In the rows, 128 means zero.
Rotation paths and how fast each direction turns (degrees a step):
Each turn is a multiple of 5 degrees from 10 to 175, or 0.
Each row of a path follows its step; steps can be skipped.
Path 1:
step 2: [122 142 140 133 129 124 134 128 129 130 143 129 116 123 129 145 130 121
 137 133 131 131 145 132 137 125 122 120 127 132 107 138 121 123 132 133
 130 123 130 148 137 131 136 128 119 118 129 124 130 130 138 136 132 132
 130 117 122 117 128 132 130 118 125 125 123 138 142 130 135 132 135 129]
step 6: [126 111 122 124 128 118 121 137 113 133 117 125 129 115 123 137 122 128
 134 125 122 117 118 141 124 127 142 131 135 121 137 138 139 126 128 124
 128 128 116 131 136 129 129 130 126 123 125 152 118 129 136 126 127 122
 132 127 125 130 119 138 139 128 116 138 119 136 135 137 128 128 124 132]
step 7: [123 121 139 121 140 122 121 128 128 115 129 124 123 128 119 130 122 124
 126 131 117 115 127 113 118 126 120 124 126 143 121 133 122 128 135 114
 125 114 130 126 129 135 130 129 134 127 130 119 128 121 125 114 125 116
 114 112 134 122 135 109 117 128 121 132 131 124 130 131 129 125 134 139]
step 21: [115 123 135 123 116 138 127 115 115 137 122 141 124 139 121 133 118 126
 139 129 136 142 128 131 127 126 128 123 125 114 134 131 127 134 136 123
 125 128 118 133 126 139 123 126 128 116 139 142 123 139 118 122 119 137
 124 128 134 134 115 131 121 112 132 131 132 123 123 130 121 123 139 121]
step 23: [132 148 134 122 121 125 124 126 118 119 135 136 131 130 121 124 112 136
 140 134 125 114 120 120 128 127 116 113 120 131 137 117 134 119 130 134
 122 134 131 125 123 124 131 123 132 134 117 130 128 121 117 118 113 131
 139 128 132 113 142 126 137 139 124 125 128 134 120 126 129 131 133 130]
step 32: [123 124 152 127 132 126 122 126 128 135 133 117 128 132 136 132 127 138
 132 135 134 130 133 141 144 128 120 130 124 136 128 133 118 125 138 141
 131 126 136 119 118 140 128 137 121 123 130 120 137 123 133 130 131 129
 126 138 133 148 134 129 124 128 131 142 120 128 126 111 129 116 126 123]
step 35: [127 124 133 118 137 118 132 134 127 127 121 114 117 123 121 124 113 151
 136 124 126 118 134 132 141 123 125 130 123 138 134 129 117 134 129 131
 139 117 129 133 119 118 133 129 129 130 121 122 121 119 115 123 131 129
 116 134 145 123 132 129 130 130 126 125 121 129 139 140 132 124 139 121]
Directions:
[129 126 131 129 130 127 127 126 126 129 129 125 130 126 130 130 128 129
 125 127 127 126 124 126 124 127 128 128 130 128 123 126 128 127 129 130
 129 127 128 130 130 127 127 126 127 126 130 129 125 128 124 129 128 128
 128 128 126 131 127 127 128 128 131 125 126 129 129 133 127 127 127 132]	10
[130 126 133 125 126 130 130 128 130 123 129 129 129 128 126 131 128 131
 122 128 132 128 131 126 128 130 127 127 131 128 126 130 126 126 128 129
 129 125 127 128 130 128 127 131 131 128 127 127 130 126 131 130 129 128
 125 126 127 128 127 126 128 129 129 130 127 128 129 127 130 128 127 127]	145
[129 128 130 127 126 126 129 129 126 128 126 127 128 127 129 128 127 128
 128 126 126 128 128 127 124 127 131 125 130 129 129 131 126 130 129 132
 128 128 131 126 129 126 134 129 126 130 127 129 127 127 127 127 126 128
 128 125 127 125 129 126 130 125 122 125 127 128 127 126 127 126 126 126]	65
[129 130 128 129 126 127 128 128 130 129 123 128 129 131 126 128 132 129
 128 128 132 127 126 126 129 126 126 130 128 127 129 125 130 130 127 131
 128 127 129 132 128 130 130 128 130 123 128 128 125 127 132 129 129 127
 130 125 128 127 131 128 133 131 126 126 128 130 129 129 128 127 129 127]	100
